In the data rows, 128 means zero.
Some points, each followed by its number:
[163 165 147 110 149 112  87 118 138 110 146  86 103 185 145 122 112 129
 173  91 114 118 118 140  90 101 127 132 122  78 102 141 125 111 141 108
 189  58 135  80 164  93 133 129 108  86 132 137] 0
[123 185  62 120 213 112 183 137 163 137  91 125 168  57 158 184 200 131
 170 149 236 108 142 136 170 156 136 132 255  38 180 184 155 172 181 187
 157 245  57 162  89 178 157 139 142 255 149 157] 1
[104 160 104 132 173 102 134 126 114 102 135 123 161 126 126 122 154 149
 111 120 152 143  97 127 130 148 101 101 116 113 153 146 107 160 105  86
 121 101 102 103 109 103 114 139 158 150 149 123] 2
[ 92 108  75  85 134 143 198 146 150 165  96 129  80  69 104 106 110 164
  77 140 163 193 204 211 168 100 164 173 173  73 126 140 128 130 101 166
 140 190 149 162 140 245 144 110  96 155 133 148] 3
[168  95 125  95 141 149 141 108 130 136 100 121 104 116 162 115 101 135
 126 132 111 111 115 162 152 118 169 144 191 172  69  88 103 123 120 167
 136 183 125 143 148 111 135  94 114 113 160 138] 4
[ 94  76  17   0  61 198 254 255 152 255 193 255 168   0  62  31  48 106
   0 209 205 221 255 246 135 243 255  96 184 252 255  32 255 223  91 246
   0 236 235 255   0 255  32 187 160 255 221 221] 5
[119  91  52 119 136 212 160 101 144 153 116  71 118 101 179 114 116 146
 171 115 155 157 109 184 132 107 147 151 164 161  88 144 150 132 143 137
 142 134 143  84 163 145 162 134 107 169 161 147] 6
[134 101 162 112  64 140 128 109 192 117 127 147  84  98  95 147 132  82
 131 127 142 150 145  87 101  70 132 161 123 124 110 104 122  87 101 130
 124 124 110 111 158 156 108 170  88  88 161  71] 7
[121 105 121 121 117 141 119 118 140 118 118 134 144 114 136 122 132 127
 126 131 132 139 128 119 130 121 121 142 130 131 120 128 127 128 124 126
 134 140 107 113 144 121 126 139 131 138 133 117] 8
[130 115 124 116 115 138 118 125 133 133 136 142 133 108 123 128 145 124
 139 118 132 132 141 119 128 124 128 124 114 132 129 123 124 123 126 128
 131 136 117 124 133 120 128 130 127 138 126 125] 9
[129  57 116 103  73 212 141  93 163 149 142 105 107 106 172 129  90 145
 184 107 137 140 112 140 124  79 147 174 129 183  55  92 140  71 131 152
 146 158 128 104 190  73 155 101  97 118 132 149] 10
[147 140 115 108 168 116  91 149 109 100 128 112 158 126 111 107 130 120
 111 150  97 103 116 123  84 101 134 136 150  75 143 170 139 156 133  91
 179 128 120 105 158  88 154 150 147 136 136 111] 11
[130  95  97 109 144 143 138 125 134 152 117 138 130  75 129 118 128 130
 112 137 140 154 126 141 150 116 171 130 161 122 142 154 144 144 147 130
 137 171 119 134 118 172 105 137 136 170 134 134] 12
[164 129 156  41 186 155  75 138 146 113 134 137 187 136 160 161 185 125
 111 124 119  88 144 126 114 126 109 119 117  93 154 131 110 189 164 144
 124 172 119 101 150 121  83 155 158 178 151 102] 13
[158 132 125 107 115 189 127 119 165 128 131  37 114 129 165 124 115 113
 127 137 109 110  60 120 139  89 183 145 128 161  99 113 154 121 147 139
 130 135 100 143 142  99 154 126  91 117 137 139] 14
[135 117 143 122 123 114 129 136 111 144 133 121 115 152 107 124  90 117
 156 115 104 126 124 136 117 146 179 136 140 123 134 115 123 130 133 121
 137 130 128 120 114 118 112 113 138 100 131 145] 15
[172 129 144 108 167 170 104 161  96 118 114 158 160 125 128 145 147 124
 141 192  99  70 112 119 128 102 143 132 152 123 125 120 152 132 115 100
 160 151 134 102 122 110 124 165 136 144 133  99] 16
[118 130 113 126 138 129 152 145 133 137 123 125 123 114 129 131 135 130
 124 133 131 138 132 142 137 137 143 127 140 117 139 146 122 138 135 129
 136 139 132 118 115 154 133 129 135 156 135 130] 17
[111 141 149 126 192  88  94 166  78  78 115 192 162 148 120  98 168 167
  84 138 101 176 130 117 100 155   0 100  62  87 184 175 135 146 114  99
 125 125 186  82 174  91 116 151 171 174  89 148] 18
[142 173 175 133 152  46  83 158  50 102 145 200 137 164  88 105 119 120
 118 116 100  96 144  58  84 145 139 124 119  71 165 179 113 126 115 106
 172  93 106 137 125  73 140 154 179 118  85 133] 19
[ 22  96  74 165 118 153 207 144 145 164  74  15  46  21 108  70 141 157
 154 115 180 255 163 255 233 176  69 142  84  44 207 202 168  80 139 130
  82 106 255  56 107 255 129 175 101 255 160 175] 20
Which two points above are nearest to each new point by angle? Their numbers follow each, nearest first.
[110 138 169 145 117  61 137 153  96 130 139 178 105 132  89  98 121 122
 130 148 112 151 166  89 143 181 150 112 119 122 193 121 103 139 127 115
 153 123 107 132  90 121 136 102 167 101  94 134] 19 15
[132 139 165 119 147  98  96 156 107  96 129 166 126 130 115 122 147 151
 122 159 110 128 131 112 109 148  56  97  68 101 155 131  95 110 108 100
 142 113 166  75 163  77 125 152 146 141 118 140] 18 19
[101 159 112 200 154 116 162 147 141 141  75 177 157 237 136 211 184 166
 108 107 168 107 104 136 104  63   0 178 115 121 113 187 138 137 120 173
  54 159 209 126 189 113 121 122 131 113 149  83] 18 13
[147 103 136  97 129 136  98 117 114 115 145 111 141 145 136 124 132 136
 119 147  96  99 113 119 117 118 144 147 137 115 112 130 116 140 132 127
 168 141 117 132 165  60 154 121 136 128 122 123] 11 16
[105 117 117 130 114 143 117 124 139 122 115 124 113 129 120 125 133 146
 133 128 126 136 119 144 116 108 106 149 130 142 112 140 107 118 123 117
 137 119 133 101 163 125 134 133 108 110 129 119] 10 8
[  0 123   0 112 106 127 250 183 186 186 110 148 164   0 107 119 123 137
  17 152 179 226 208 185 209 193 165  61 198  88 149 176 155 173 131 164
  94 197 195 131   0 255 132 146 116 255 180 122] 17 5
[111  86 131 172  44 135 157  91 121 158 109 128  65  83 135  81  82 127
 190 127 145 189 180 128 182 151 194 141 149 172  98  75 155  91 134 147
 116 126 110 130 119 174 148  72  94  67 107 160] 10 4
[124 125 152 111 111 101  99 128 120  89 137 123 148 156 133 121 106 134
 105 136 106 112 124  90 117 134 130 124 112 140 127 114 102 116 129 104
 130 121 109 124 149  87 122 132 133  82 105 113] 19 0
[133 147  80 121 160 139 134 144 129 129 145  96 118 148 148 148 147 155
 115 130 121 111  95 155 100 124 109 103 115 113 133 167 141 143 126 109
 150 132 143 122 130 106 152 141 109 160 123 148] 11 2
[148 131 118 158  95 148 197 141 139 134 102 124 128 110 178 138 148 142
 127 119 139 123 112 132 105 154  71 108  72 164 122 111 142 124 134 127
  82 144 177 150 114 156 134 151 130 176 151 158] 20 5
[124 138 112 131 115 126 138 130 137 123 136  93 128 173 132 136 123 129
 118 112 109 121 108 125 127 150 152 122 106 161 134 128 130 157 142 122
 114 125 117 155 115 108 137 127 135 116 122 123] 14 15
[ 76 102  98 162 122 137 167 146 139 142 107 133 112 131 138 130 140 147
 135 132 134 158 113 145 141 147  75 118  78 171 135 128 136 106 136 128
  88 137 160 125 147 147 123 129 127 165 119 132] 20 18
[118 137  95 119  65 138 144 112 149 195 159 125 156  81 143 202 145  91
 139  93 124 112 184 101 163 160 228 112 159  88 108  76 129 159 172 168
 113 172  88 168  98 157 138  73 103 118 120 128] 1 12
